128 stands for zero in the data rows.
Some points, one per row:
[171 155 158 172 183 177 171 179 173 177 164 146 150 148 138 145 143 138
 144 150 152 163 172 172 178 164 173 150 144 137 157 149 149 144 156 157
 178]
[142 135 129 130 129 129 132 134 142 145 144 157 170 155 147 175 178 169
 168 161 162 169 152 165 140 150 139 131 131 135 138 141 138 151 139 137
 142]
[145 132 137 135 132 139 140 150 146 143 139 160 174 168 176 182 183 182
 174 182 180 179 183 182 180 174 160 169 172 160 145 136 135 162 160 143
 153]
[174 176 178 174 168 158 144 148 139 133 132 130 129 130 129 128 130 130
 128 128 128 130 131 144 165 179 183 182 182 182 177 179 175 179 174 177
 153]
[166 176 170 176 176 181 161 180 171 175 179 165 156 148 153 151 145 139
 154 148 150 150 174 167 176 178 162 135 148 141 142 155 151 160 146 160
 164]
[146 145 148 142 137 144 153 145 158 148 157 145 143 160 149 142 160 153
 156 153 154 164 177 170 180 179 170 162 172 172 171 168 156 166 163 173
 139]
[171 173 162 150 142 129 129 131 131 135 137 157 151 152 154 152 145 151
 148 154 138 140 136 133 132 131 131 133 147 156 169 172 174 178 167 182
 143]
[151 162 169 174 181 177 163 166 160 167 141 140 139 135 136 141 139 135
 143 140 142 146 145 145 160 154 156 168 157 165 167 148 160 149 157 152
 171]
[155 147 144 137 144 142 137 144 149 140 148 148 138 157 154 167 154 152
 145 144 145 144 138 139 137 155 137 131 135 158 135 155 142 138 154 149
 163]
[149 156 150 134 150 149 137 143 140 145 144 146 138 148 159 156 143 154
 142 151 150 155 168 158 176 173 164 162 176 176 177 158 159 163 169 167
 164]
[177 176 170 166 151 146 148 147 150 147 133 134 142 137 136 132 133 133
 131 134 133 138 147 168 177 181 181 182 181 178 182 172 179 177 165 178
 173]
[178 180 174 161 173 159 156 175 164 174 157 152 167 153 154 146 155 154
 154 160 160 164 155 156 161 173 176 171 174 175 174 173 179 179 182 181
 146]
[134 148 140 160 173 178 172 182 177 183 183 161 167 162 151 160 162 167
 165 169 174 182 174 160 165 160 159 137 149 148 136 139 135 132 136 159
 150]
[153 149 141 161 163 159 157 172 182 178 183 180 179 182 177 172 180 178
 180 176 182 168 169 153 170 159 151 166 139 130 146 135 139 132 131 136
 150]
[173 176 171 147 137 132 132 128 129 128 129 146 174 169 159 153 153 144
 147 141 141 139 132 130 130 130 129 129 128 129 168 171 177 180 178 166
 152]
[168 144 158 162 160 169 146 165 158 149 152 152 138 138 140 139 145 145
 138 136 147 152 145 161 168 170 136 168 151 146 162 140 134 147 140 151
 174]
[156 163 143 139 137 134 135 132 139 131 135 134 131 139 136 142 137 139
 138 135 133 135 139 135 139 136 154 152 147 160 172 171 170 171 168 180
 176]
[137 153 160 163 177 165 175 179 174 181 179 175 175 176 166 175 178 166
 181 164 173 169 163 180 159 153 143 150 132 158 130 141 148 136 146 139
 144]
[147 143 139 140 136 135 130 137 140 131 136 136 133 131 138 136 131 136
 138 135 140 134 136 136 140 152 164 149 174 171 167 173 168 167 155 154
 133]
[145 135 142 136 142 140 151 149 172 145 163 159 181 178 181 183 176 183
 183 181 181 183 175 177 171 170 173 175 150 174 159 156 138 152 151 151
 146]
[138 145 142 147 134 153 152 153 145 161 158 178 163 152 169 164 165 161
 163 166 174 154 154 162 165 149 133 134 157 145 146 134 130 134 142 150
 166]
[149 147 149 156 153 140 143 141 153 146 145 163 165 158 151 157 159 150
 146 149 149 148 140 141 142 133 136 131 139 157 144 133 136 155 149 137
 145]
[172 158 157 159 151 147 141 143 143 135 133 130 129 130 130 129 129 128
 129 130 131 136 144 175 182 183 178 182 181 182 174 178 168 175 177 174
 133]
[133 138 135 148 171 157 157 170 161 151 145 139 141 145 141 160 164 173
 183 183 170 177 176 171 179 156 167 163 138 131 144 131 147 138 132 129
 154]
[166 149 149 159 147 148 138 147 154 147 151 180 174 182 181 176 182 183
 180 183 180 179 178 182 173 180 175 174 171 172 174 168 176 172 170 173
 179]
[151 168 154 153 137 133 142 135 136 138 130 131 129 137 132 133 131 131
 132 130 134 133 136 141 156 170 176 175 154 172 155 167 169 167 153 172
 181]
[136 128 130 130 133 131 135 135 134 139 131 143 148 157 155 155 173 165
 158 167 162 177 167 162 148 160 162 144 143 136 142 151 146 145 158 154
 131]
[162 169 166 153 176 166 168 175 155 150 162 157 156 165 158 158 152 147
 150 148 150 159 144 141 174 153 147 132 140 152 146 156 163 152 164 163
 161]
[166 169 175 166 157 168 160 157 174 168 146 153 144 144 145 143 147 147
 152 154 149 146 169 140 143 165 143 145 167 146 139 144 161 164 172 152
 163]
[143 137 130 133 143 139 156 154 146 170 169 158 168 167 163 171 159 165
 165 173 179 174 167 175 171 175 167 172 172 154 166 159 143 152 156 155
 181]
[144 141 152 141 147 135 146 152 145 158 163 156 166 167 178 176 180 175
 182 175 181 183 176 182 172 169 177 155 159 167 166 150 162 158 134 136
 168]
[169 166 166 180 176 163 166 172 164 170 177 156 167 153 135 142 150 141
 150 152 154 156 174 167 149 142 162 162 149 144 154 135 138 143 134 138
 171]
[159 166 168 162 172 166 170 177 171 173 167 173 157 162 163 160 164 162
 155 157 157 163 157 169 145 155 141 132 135 137 151 141 149 162 162 165
 171]
[130 139 131 137 138 154 163 168 168 168 157 159 141 171 154 169 182 176
 162 172 179 181 155 156 154 168 151 133 158 137 148 147 139 133 140 131
 130]
[171 151 165 172 150 139 145 140 135 141 137 147 136 141 136 143 135 135
 143 137 134 132 137 135 134 133 134 151 169 158 171 175 170 168 180 169
 130]
[177 175 164 155 131 131 128 131 131 133 141 151 181 183 182 177 171 162
 169 158 161 158 146 148 138 138 132 148 149 165 170 172 178 179 177 162
 164]
[166 168 156 151 153 151 144 138 139 135 138 145 134 136 139 140 134 139
 136 137 133 133 134 135 134 133 133 142 146 157 163 167 174 162 170 161
 157]
[154 158 162 167 175 178 180 175 179 170 183 162 158 142 169 154 161 158
 162 161 163 171 180 161 165 141 151 159 146 148 159 142 133 139 168 162
 174]
[141 145 169 159 152 155 156 160 149 150 150 134 139 138 142 140 145 148
 152 152 154 162 163 182 180 177 178 168 163 166 158 161 151 151 161 154
 168]
[144 136 135 149 171 181 180 179 172 172 175 177 176 182 183 183 181 182
 181 180 177 182 175 162 149 173 144 164 146 144 133 147 137 129 133 135
 182]
[165 173 177 180 168 173 181 163 167 155 160 154 140 139 139 139 141 143
 140 141 141 144 146 157 146 156 157 149 165 165 164 155 159 154 151 147
 130]
[135 136 133 129 128 132 132 151 166 162 182 182 177 168 165 168 160 154
 159 154 156 149 151 143 149 153 137 166 169 164 171 165 166 177 173 167
 135]
[163 168 150 157 161 144 139 139 136 132 133 128 129 128 130 130 128 129
 130 132 132 140 147 174 182 182 180 180 178 179 177 180 172 176 170 159
 164]
[128 138 147 151 159 182 180 183 183 182 183 183 183 179 182 176 180 177
 178 179 177 172 172 165 155 144 165 144 136 141 134 137 131 129 148 141
 159]
[139 135 131 130 130 150 136 134 142 134 135 147 140 149 143 145 139 144
 149 152 159 164 153 166 162 146 153 134 151 138 145 146 151 153 156 135
 149]
[131 128 139 140 156 171 176 161 161 174 155 149 142 149 162 177 179 183
 183 181 183 168 183 180 167 142 148 143 147 153 138 152 139 138 147 143
 135]
[141 154 159 145 167 176 171 180 177 178 171 180 183 168 182 178 168 176
 174 177 171 175 174 159 178 144 148 139 132 136 141 149 140 137 147 149
 158]
[139 134 154 154 149 165 167 167 162 172 153 163 162 170 167 160 166 171
 174 167 178 156 153 179 167 175 161 135 154 140 164 161 159 151 141 165
 171]
[140 161 156 151 132 141 135 152 146 160 153 143 153 144 152 156 153 159
 154 159 162 159 162 173 172 180 180 175 164 171 168 170 165 157 160 166
 169]
[137 152 160 167 165 180 177 171 168 156 171 171 148 151 146 153 142 143
 148 155 151 155 174 158 163 146 159 140 162 153 130 132 159 138 138 142
 142]
[146 140 144 138 158 161 178 173 181 176 157 174 176 160 159 162 167 174
 176 164 179 181 172 168 159 160 175 149 138 142 162 154 150 154 130 139
 182]
[159 162 154 140 139 132 130 130 134 137 135 166 178 164 174 167 171 168
 161 162 155 151 142 142 137 138 146 157 170 169 174 164 173 172 171 168
 147]
[157 151 146 153 165 161 173 163 172 163 166 174 177 177 179 176 179 172
 172 168 176 177 164 159 149 159 142 165 155 161 135 134 160 134 133 137
 174]
[182 181 179 176 171 157 157 175 169 159 153 164 149 146 150 141 142 137
 148 141 139 144 143 134 135 178 178 180 177 178 178 178 172 177 181 175
 134]
[164 165 143 161 136 137 142 138 140 141 130 135 140 135 135 132 137 133
 132 135 136 133 138 138 143 163 176 173 170 171 148 172 168 164 167 173
 162]
[163 139 134 134 135 128 140 148 139 168 168 179 180 180 172 174 173 176
 171 165 159 159 150 149 144 137 131 138 138 133 138 131 129 129 131 133
 176]
[174 175 182 182 183 176 174 161 160 143 159 144 146 148 154 162 162 160
 163 161 159 150 159 143 136 167 165 156 134 152 156 136 169 143 142 149
 131]
[183 181 181 181 162 159 139 138 137 139 145 153 147 155 161 145 147 154
 140 139 140 141 135 132 135 133 131 131 162 160 160 162 180 174 166 181
 160]
[158 134 140 154 148 139 158 142 141 146 148 155 169 159 169 166 168 166
 164 155 165 158 161 166 144 145 138 144 155 139 156 135 130 131 132 148
 176]
[136 144 135 137 171 180 173 172 167 159 156 137 136 141 137 145 161 178
 180 181 180 182 178 164 152 162 170 143 165 161 139 158 160 143 135 134
 137]
[140 156 170 179 180 176 171 164 182 180 162 166 152 165 161 152 159 164
 153 155 167 166 155 167 170 154 153 157 169 138 137 133 146 132 154 172
 153]
[134 141 128 130 137 146 154 152 163 178 167 172 172 154 162 168 154 165
 158 161 157 151 149 157 150 169 155 176 156 162 166 170 172 174 164 158
 155]
[160 164 168 149 165 160 154 153 151 140 137 133 139 130 131 134 131 130
 133 138 142 169 183 183 182 179 182 182 181 176 174 176 177 175 170 168
 143]
[154 150 167 156 178 171 161 176 162 167 160 142 163 143 146 146 144 155
 140 153 157 150 162 151 150 167 157 135 135 135 141 135 136 131 143 145
 148]
[136 166 137 157 141 149 145 148 159 150 140 136 133 142 147 135 142 144
 154 147 148 157 158 182 179 172 177 161 174 160 176 166 162 145 171 163
 134]
[140 132 134 142 178 172 174 170 178 154 163 155 141 139 135 144 168 174
 181 180 176 183 174 166 167 167 149 175 163 149 151 142 152 151 147 130
 170]
[169 164 156 150 129 137 128 129 129 131 135 157 178 165 178 172 171 169
 162 160 153 150 150 141 135 132 149 152 170 173 178 178 177 181 176 177
 129]
[169 176 176 160 154 156 148 142 141 134 132 133 128 129 130 128 128 130
 130 128 128 131 139 147 183 183 179 178 179 178 182 175 182 183 176 174
 144]
[147 133 148 155 157 150 160 151 164 159 157 150 141 153 148 151 147 151
 143 156 153 161 163 177 149 153 159 163 174 170 164 163 168 157 149 150
 180]
[165 172 172 180 169 175 163 172 167 152 154 159 171 144 166 152 149 140
 150 149 143 144 142 139 150 150 156 165 165 148 161 162 151 165 150 158
 146]
[135 131 134 136 144 141 162 158 152 163 167 170 174 153 151 162 164 166
 169 169 173 155 171 159 141 146 136 130 131 129 129 129 129 138 128 132
 171]
[149 146 151 140 131 131 134 136 139 136 140 135 132 133 134 135 135 138
 134 134 136 144 141 140 146 167 175 167 154 161 166 174 144 170 174 174
 160]
Then 10 other points, each followed by its number:
[170 167 175 170 171 170 168 172 171 166 161 152 144 146 144 138 139 144
 138 144 145 147 144 146 168 178 160 177 160 142 149 158 163 143 158 165
 167] 0
[163 148 145 150 149 153 160 145 153 150 152 148 166 150 170 167 163 159
 167 162 160 165 165 174 172 161 161 154 152 132 140 130 132 158 135 136
 171] 1
[159 170 177 173 162 162 175 160 165 163 150 144 158 157 142 147 149 147
 156 135 139 141 144 170 163 156 171 156 166 166 165 156 161 166 172 157
 162] 2
[179 174 178 173 165 146 138 144 144 137 134 128 130 128 131 129 128 131
 130 129 129 129 129 129 141 183 181 181 182 180 178 182 178 179 180 175
 142] 3
[144 161 162 158 140 162 146 156 158 172 176 172 170 164 169 165 161 169
 165 166 169 169 171 162 178 155 157 164 156 165 160 138 144 152 153 146
 154] 4
[174 144 144 141 139 143 147 163 153 142 151 157 165 164 160 162 165 162
 173 166 170 167 167 179 151 162 139 146 135 164 142 138 144 136 134 140
 129] 5
[131 146 149 146 167 152 157 157 156 142 156 143 162 164 156 164 157 162
 161 163 158 160 158 162 150 158 172 148 136 166 151 143 163 142 139 153
 162] 6
[135 150 139 140 158 154 159 162 173 179 169 183 183 181 177 176 178 181
 172 179 168 179 182 172 151 154 138 141 146 136 139 145 131 141 147 138
 153] 7
[181 178 182 178 167 157 151 153 166 154 151 167 149 146 162 142 151 149
 147 144 144 141 138 137 139 165 178 182 178 179 179 183 182 183 181 180
 182] 8
[136 150 161 165 168 162 147 154 152 144 158 136 137 137 140 142 142 137
 139 140 151 148 149 164 153 176 144 142 166 164 167 143 153 144 156 141
 144] 9
Which of these numbered points is nearest to each point below, ignoring the 3 directions in which the first points spread most? Its number follows each.
[182 182 181 171 155 158 149 159 159 143 139 145 167 156 144 150 152 149
 145 136 143 139 138 137 138 137 134 139 160 157 166 157 159 170 160 166
 181] > 2
[163 147 151 142 139 148 140 137 135 151 143 150 151 177 162 156 168 153
 153 153 152 146 148 169 171 177 150 180 171 172 169 163 169 162 158 174
 183] > 0
[178 181 182 162 170 159 167 159 167 175 171 172 150 159 156 154 152 149
 153 147 152 147 146 146 165 173 165 179 179 175 177 179 180 177 182 179
 177] > 8
[161 155 157 146 135 130 130 129 129 129 128 137 166 162 146 146 150 142
 146 143 137 141 133 133 131 129 129 128 128 128 128 130 136 164 169 164
 141] > 1
[139 145 141 148 163 160 166 156 176 164 164 171 159 181 173 177 170 177
 167 172 175 166 178 181 154 151 143 152 145 140 138 160 132 135 136 141
 148] > 7
[180 179 180 173 157 159 155 151 141 137 130 133 129 130 128 129 129 130
 129 129 129 129 128 136 141 182 182 183 183 175 183 183 177 179 181 171
 135] > 3
[128 172 182 128 150 128 176 164 180 182 144 166 183 183 128 183 130 130
 131 183 183 142 128 183 169 173 183 183 183 179 183 172 167 174 183 128
 182] > 2
[138 131 137 133 143 142 152 164 147 171 154 164 176 176 178 165 174 169
 179 180 176 183 169 174 182 177 174 175 150 144 159 131 159 156 151 153
 175] > 0
[158 162 161 158 168 161 159 156 144 150 139 132 135 135 132 131 134 132
 133 139 145 150 179 181 183 183 182 182 183 181 179 180 183 178 176 175
 150] > 7
[180 178 177 179 170 164 164 164 150 153 154 148 145 136 145 138 144 142
 142 139 136 139 133 138 149 181 177 176 182 178 176 181 182 175 173 178
 179] > 8
[132 139 129 129 130 135 136 129 134 133 153 143 172 178 181 178 176 180
 167 172 160 166 155 161 157 147 134 143 130 130 131 128 135 131 131 131
 179] > 1
[130 141 142 168 182 176 179 183 179 183 169 182 146 143 150 147 141 157
 157 159 170 163 152 157 142 152 136 139 133 140 143 130 129 129 130 149
 134] > 9
[146 151 153 180 180 172 175 178 174 177 155 174 151 146 141 138 143 139
 146 137 144 180 162 177 176 177 174 137 165 153 165 157 136 148 154 145
 143] > 7
[180 156 152 183 132 177 128 167 131 128 137 128 128 128 148 138 138 132
 130 183 135 137 138 129 136 180 128 130 159 129 180 128 128 128 183 183
 128] > 9
[156 137 145 145 141 155 159 169 165 177 174 183 182 169 179 178 182 172
 183 179 171 178 169 159 161 138 150 146 136 159 135 144 148 141 137 133
 150] > 4
[158 163 154 175 168 164 179 169 166 173 176 180 180 177 178 164 171 170
 168 163 167 157 157 166 168 160 146 143 153 157 143 146 135 157 145 153
 167] > 2
[131 140 131 132 156 174 178 158 181 178 176 170 145 141 149 157 162 161
 170 169 164 164 162 161 140 148 146 134 132 133 129 133 130 132 129 130
 132] > 9
[179 182 172 176 153 149 141 144 140 138 140 141 135 132 133 135 133 132
 132 133 133 135 133 133 134 151 179 181 179 183 182 182 181 183 182 168
 146] > 3
[131 142 133 133 132 137 136 137 141 149 143 148 167 155 143 160 156 163
 164 169 156 153 153 155 160 139 134 133 134 136 133 132 148 141 152 135
 144] > 9
[178 180 173 178 169 170 159 167 167 176 178 150 151 160 151 151 141 148
 145 149 142 144 141 143 144 146 154 172 171 166 170 161 166 171 171 161
 180] > 8
[174 180 182 177 174 176 169 152 162 149 162 145 144 136 137 143 135 139
 138 136 136 136 133 136 155 179 178 183 181 181 181 173 179 178 166 173
 149] > 3
[135 143 130 133 161 168 176 173 154 152 145 138 136 138 142 146 164 174
 180 177 183 177 179 173 162 161 147 148 139 135 157 152 133 134 144 128
 144] > 9
[171 162 161 165 167 168 169 178 183 182 177 182 182 177 180 179 172 175
 170 170 166 158 169 155 142 143 157 146 148 140 142 136 137 145 137 160
 183] > 8
[167 164 152 136 131 129 128 129 129 129 131 135 155 159 158 149 146 153
 148 146 140 139 137 131 130 129 129 128 128 128 128 128 154 153 162 172
 153] > 1
[178 174 166 144 144 133 133 128 128 128 129 140 172 156 156 163 154 140
 149 138 139 140 135 131 129 128 128 129 128 129 134 156 171 183 179 156
 182] > 1
[164 146 136 131 130 137 132 136 139 141 142 141 144 157 164 159 162 172
 172 164 161 165 154 160 146 140 144 134 146 147 153 149 155 148 139 135
 136] > 5
[141 130 129 143 147 169 154 170 162 154 151 140 140 139 149 159 167 165
 176 178 173 181 165 171 167 142 153 144 164 160 144 142 155 145 152 130
 133] > 9
[147 148 164 177 179 173 180 157 182 159 162 156 146 149 152 155 148 146
 155 156 148 160 168 179 141 171 154 146 141 153 139 142 169 136 132 148
 180] > 6
[142 132 138 151 133 133 137 147 146 146 151 136 148 155 157 151 158 153
 161 157 148 161 153 165 166 178 170 172 176 159 152 172 171 169 162 155
 181] > 0
[142 143 141 148 142 143 143 148 156 153 163 156 157 165 174 174 162 168
 177 175 163 163 173 170 154 156 138 158 134 136 136 135 137 147 133 132
 148] > 1
[147 149 133 149 139 148 150 153 143 152 147 166 148 172 170 173 172 173
 171 180 181 180 176 168 178 162 141 141 137 168 143 147 158 135 147 134
 150] > 5
[146 142 142 129 131 133 134 139 144 137 159 181 181 180 178 172 181 168
 169 167 165 168 160 156 143 146 138 133 147 131 132 128 128 129 133 133
 172] > 1
[175 177 180 182 167 168 147 167 154 151 148 141 138 145 139 136 144 135
 136 133 135 130 132 135 148 174 181 181 182 177 181 178 178 181 175 180
 149] > 3
[133 136 138 131 133 152 143 138 151 137 144 150 162 156 160 175 178 178
 183 182 172 182 180 180 179 157 179 159 136 163 167 154 162 150 153 143
 173] > 6
[138 154 153 141 139 136 133 132 134 130 132 138 134 136 141 137 136 135
 137 143 135 132 137 136 134 140 135 158 159 166 168 171 166 168 159 170
 132] > 9
[168 154 151 158 155 151 162 174 145 168 175 180 180 178 162 175 177 179
 171 175 180 180 179 183 170 142 168 176 162 150 157 140 146 140 142 147
 131] > 4
[157 153 163 162 148 143 147 146 142 144 133 136 132 135 135 144 140 140
 139 134 143 138 139 140 146 141 165 152 148 164 164 162 167 150 150 148
 165] > 6
[181 179 176 176 170 159 150 164 133 150 151 137 143 141 139 131 137 134
 137 135 132 133 135 134 133 146 167 179 177 182 180 177 176 179 175 182
 148] > 3
[154 165 167 164 164 158 160 156 168 179 180 169 178 177 171 176 164 164
 164 161 160 156 163 173 155 151 162 141 142 145 144 137 141 152 148 157
 171] > 2
[134 170 166 172 173 180 166 181 171 164 170 162 157 154 155 147 155 156
 156 159 163 172 177 182 179 179 177 168 166 151 145 165 154 142 157 167
 143] > 7
[161 151 159 176 177 180 180 170 179 174 176 182 174 177 175 172 179 172
 173 164 161 155 154 155 166 144 151 151 150 151 143 159 136 152 144 139
 173] > 2
[145 154 134 138 135 145 138 161 136 148 147 145 175 175 171 168 170 168
 174 173 180 172 173 165 158 155 146 138 142 131 136 142 145 129 135 146
 143] > 5
[157 152 141 145 157 142 152 150 147 136 141 137 145 153 156 153 149 156
 147 146 154 143 144 140 140 143 147 137 133 156 131 154 144 143 136 153
 183] > 6
[150 139 140 136 138 139 151 149 148 160 149 175 166 179 179 180 182 182
 179 182 177 175 176 178 180 174 175 174 163 156 165 152 155 134 147 151
 175] > 0
[167 164 159 170 155 156 143 144 143 135 134 130 129 129 131 129 130 129
 129 130 130 141 139 160 175 182 181 180 180 178 179 178 179 172 175 177
 172] > 0
[161 160 149 157 149 138 143 138 136 142 136 133 128 133 132 130 133 133
 132 132 133 135 135 142 156 179 157 175 164 168 162 170 172 163 169 147
 177] > 0
[166 153 166 154 153 158 169 156 160 172 173 166 155 161 166 161 151 160
 162 157 159 179 175 153 173 164 175 164 161 167 153 151 157 160 159 167
 146] > 4
[130 144 138 134 148 156 167 149 163 154 152 147 146 145 143 152 158 158
 159 164 164 164 163 169 152 159 164 161 148 153 162 158 150 150 138 144
 178] > 6
[172 163 163 157 135 129 131 130 132 131 132 179 182 183 179 173 163 167
 159 162 156 167 150 146 135 148 135 132 153 155 173 163 175 179 181 182
 180] > 8
[175 175 172 169 172 166 146 171 152 176 159 160 168 143 157 161 154 151
 148 143 148 141 143 141 136 152 169 165 168 168 168 172 151 160 168 180
 175] > 8
[139 131 135 134 155 182 181 167 177 174 172 179 172 174 179 180 183 182
 173 178 177 181 181 173 155 147 146 145 142 141 136 142 130 133 129 134
 153] > 7
[182 183 182 171 161 142 141 141 144 148 147 134 133 143 133 135 139 134
 133 141 134 134 132 130 131 134 165 179 181 180 180 179 183 180 183 183
 129] > 3
[169 156 170 178 164 172 161 169 173 150 181 167 161 154 156 148 157 155
 147 156 149 149 152 168 164 149 162 167 148 171 168 146 164 175 157 176
 130] > 4
[163 157 175 169 169 161 160 153 147 142 148 142 145 140 138 154 144 152
 143 149 144 140 136 135 136 134 132 131 164 165 167 162 171 163 173 164
 178] > 2
[167 163 147 137 140 138 135 136 145 135 131 131 133 134 134 132 133 132
 135 133 133 135 134 138 162 166 176 172 174 174 161 173 174 169 165 176
 170] > 0
[147 133 141 161 144 153 166 171 168 164 169 180 179 181 183 182 180 181
 183 173 183 174 165 147 152 140 148 147 170 153 131 130 154 133 146 136
 140] > 3
[143 160 149 151 149 153 156 149 150 138 153 152 148 140 143 146 141 145
 152 145 149 159 166 172 161 177 173 178 173 166 175 165 163 166 164 160
 144] > 7
[147 130 141 153 178 183 182 182 177 173 158 164 156 147 167 158 162 157
 179 177 168 161 171 148 164 167 166 160 163 150 150 144 156 134 133 132
 159] > 3
[167 173 169 171 159 173 173 163 174 176 176 165 166 151 147 154 149 147
 144 142 145 143 139 150 148 156 158 169 172 164 162 146 167 164 154 161
 180] > 2
[136 148 147 163 167 167 169 174 157 167 163 155 171 174 173 171 171 177
 181 172 174 170 170 163 142 150 159 162 171 133 147 148 133 146 137 132
 140] > 3
[133 132 131 130 129 131 130 134 130 136 154 176 179 168 183 174 179 171
 167 176 164 162 171 146 145 137 142 132 129 130 130 130 133 131 128 133
 177] > 1
[161 160 167 162 150 161 148 150 140 138 129 131 131 129 129 130 130 129
 128 129 129 132 138 146 183 176 183 177 177 177 176 182 180 171 177 169
 168] > 0
[167 174 160 142 133 134 129 130 128 129 128 146 169 161 158 144 148 141
 145 142 139 140 135 134 131 129 128 129 129 129 129 133 164 176 166 183
 155] > 1
[172 175 177 169 174 149 154 144 140 136 138 130 133 130 129 128 129 128
 130 129 129 129 131 154 173 182 183 180 173 180 177 177 173 183 174 175
 140] > 3
[148 129 132 137 129 140 149 145 178 176 171 182 163 178 163 173 158 161
 157 158 151 149 146 145 161 166 158 171 176 158 147 166 165 160 159 153
 166] > 0
[169 159 165 165 172 165 180 172 164 177 177 167 178 182 168 168 174 165
 158 167 160 162 170 171 178 171 152 173 154 141 138 139 151 140 155 155
 173] > 0
[174 157 154 141 132 130 131 128 129 132 138 160 175 182 179 175 166 165
 160 153 156 146 150 142 134 137 134 157 152 163 177 168 178 180 179 180
 174] > 8
[172 167 153 145 130 133 129 129 132 130 130 138 141 147 142 149 158 152
 144 143 144 137 132 132 129 129 130 129 129 129 132 131 167 164 166 176
 174] > 1
[140 144 132 132 140 137 139 145 140 140 147 154 161 170 176 179 178 168
 174 177 174 173 159 152 140 153 154 139 141 139 137 129 132 149 133 134
 169] > 1
[172 180 170 179 154 163 162 171 152 177 153 177 166 163 164 159 152 152
 150 152 150 146 145 150 150 137 135 159 133 156 153 147 161 162 169 162
 128] > 4
[175 175 170 148 138 129 128 131 128 137 137 164 177 182 178 172 172 168
 166 161 147 154 140 138 135 136 133 142 155 171 169 175 180 172 179 174
 163] > 8
[165 162 157 150 146 155 157 153 139 158 161 169 168 182 176 167 169 170
 176 179 176 177 180 177 183 178 172 180 172 178 172 168 170 174 168 176
 142] > 4
[134 134 137 131 129 130 130 136 137 139 140 146 148 166 165 166 165 173
 174 177 174 174 169 175 170 139 158 146 136 136 136 134 138 133 140 130
 147] > 1
[162 159 144 145 140 132 135 130 131 131 140 139 161 167 173 169 169 168
 160 163 163 153 147 139 137 133 145 156 175 174 169 175 174 170 167 178
 137] > 3
[182 175 176 161 151 138 141 133 138 144 138 133 137 131 136 132 131 130
 135 128 130 130 130 130 132 134 152 178 178 177 182 182 183 180 180 178
 146] > 3
[162 162 149 142 141 144 149 147 149 152 149 169 142 154 152 150 146 150
 143 153 146 154 144 151 138 138 131 133 147 140 129 145 139 148 132 132
 160] > 1
[150 168 155 172 155 166 143 135 138 140 147 135 147 140 137 137 138 138
 138 133 135 134 131 131 132 131 137 138 141 174 159 169 164 169 174 177
 161] > 6
[148 169 156 170 163 163 165 167 162 162 139 144 139 154 138 134 136 137
 136 141 145 145 156 157 167 142 166 163 134 174 155 162 158 156 154 149
 161] > 6
[175 160 160 152 136 129 137 131 132 132 136 135 134 136 152 146 143 138
 149 142 138 138 133 132 133 130 132 130 129 167 164 160 171 182 172 176
 153] > 6
[175 166 167 164 172 173 144 158 171 161 179 171 151 158 165 153 157 151
 149 156 149 145 143 139 147 149 146 161 159 160 159 138 139 164 168 159
 164] > 4
[155 153 152 152 145 155 142 145 150 133 152 153 152 147 165 150 147 148
 151 149 148 142 145 145 139 134 135 145 153 144 138 137 133 130 142 146
 141] > 9
[138 153 167 168 174 166 175 155 150 165 145 143 140 137 135 141 139 141
 142 146 143 147 142 153 153 159 157 148 157 155 157 165 155 154 139 152
 158] > 6
[160 170 170 175 152 145 134 138 134 136 134 130 128 128 132 130 133 134
 132 133 130 130 130 132 158 158 171 178 179 173 173 180 182 169 171 175
 179] > 0
[151 157 162 173 172 159 168 164 160 151 155 162 139 133 142 138 147 145
 137 139 147 148 150 144 168 166 160 165 155 134 154 133 166 151 146 155
 146] > 0
[140 161 164 174 169 175 179 177 182 181 174 181 177 174 171 157 166 161
 162 164 158 173 158 151 170 153 155 155 132 146 140 134 142 140 149 139
 149] > 4
[149 130 133 132 132 135 137 148 141 151 174 149 178 168 180 182 179 183
 183 181 183 174 181 172 175 177 163 163 174 146 164 162 150 139 143 144
 173] > 0
[154 152 159 166 165 170 174 168 168 175 180 174 162 173 166 161 164 161
 162 159 164 158 174 153 156 148 153 136 146 168 154 148 134 130 144 141
 163] > 4
[138 137 137 139 164 182 181 180 178 180 182 182 183 181 180 181 181 182
 182 179 173 169 162 171 159 139 164 153 146 148 134 132 129 133 130 130
 146] > 2
[177 178 162 159 138 134 130 132 128 128 128 153 158 166 153 156 149 150
 142 146 141 131 139 132 130 131 128 128 130 169 180 180 183 181 182 181
 179] > 2
[164 133 136 144 160 155 167 168 165 148 168 166 181 178 180 181 183 183
 182 182 173 173 170 174 171 134 137 152 161 133 143 141 131 143 137 137
 175] > 1
[163 171 183 182 183 179 182 183 180 175 161 158 150 152 153 140 150 137
 143 149 144 150 156 148 138 143 134 139 134 130 131 128 145 136 164 164
 136] > 7
[168 156 147 159 161 164 153 174 179 173 167 165 162 162 161 175 157 166
 163 160 158 163 180 176 179 168 161 173 161 141 140 171 149 159 152 140
 142] > 7
[137 132 132 133 142 152 153 143 142 144 144 140 147 158 141 158 153 155
 169 171 183 178 170 182 179 166 158 162 165 143 160 169 160 153 145 133
 154] > 9
[141 143 136 134 138 139 146 150 158 159 178 162 173 175 173 174 170 172
 175 170 167 179 174 179 173 147 174 165 152 156 163 150 138 161 141 143
 133] > 4
[135 141 143 132 130 137 132 137 154 161 146 151 159 172 164 168 169 178
 177 173 160 161 165 168 158 165 132 137 137 141 164 144 142 140 133 137
 145] > 9
[155 160 162 151 157 144 147 155 141 133 133 135 130 130 132 131 132 135
 135 131 133 137 139 148 158 164 164 177 173 172 167 164 175 162 163 148
 133] > 9
[151 133 135 149 163 168 182 178 179 169 171 149 143 148 147 148 151 159
 161 170 167 164 171 144 147 154 135 131 129 133 129 129 130 133 136 129
 172] > 9
[183 133 128 183 182 134 183 183 183 175 183 131 140 151 128 154 134 136
 135 148 141 177 141 136 183 180 133 128 183 128 170 183 128 128 183 176
 183] > 0
[151 161 167 172 180 182 172 166 172 174 171 150 149 146 143 144 147 155
 145 147 162 160 178 181 165 169 172 169 141 148 137 160 149 147 156 148
 158] > 7
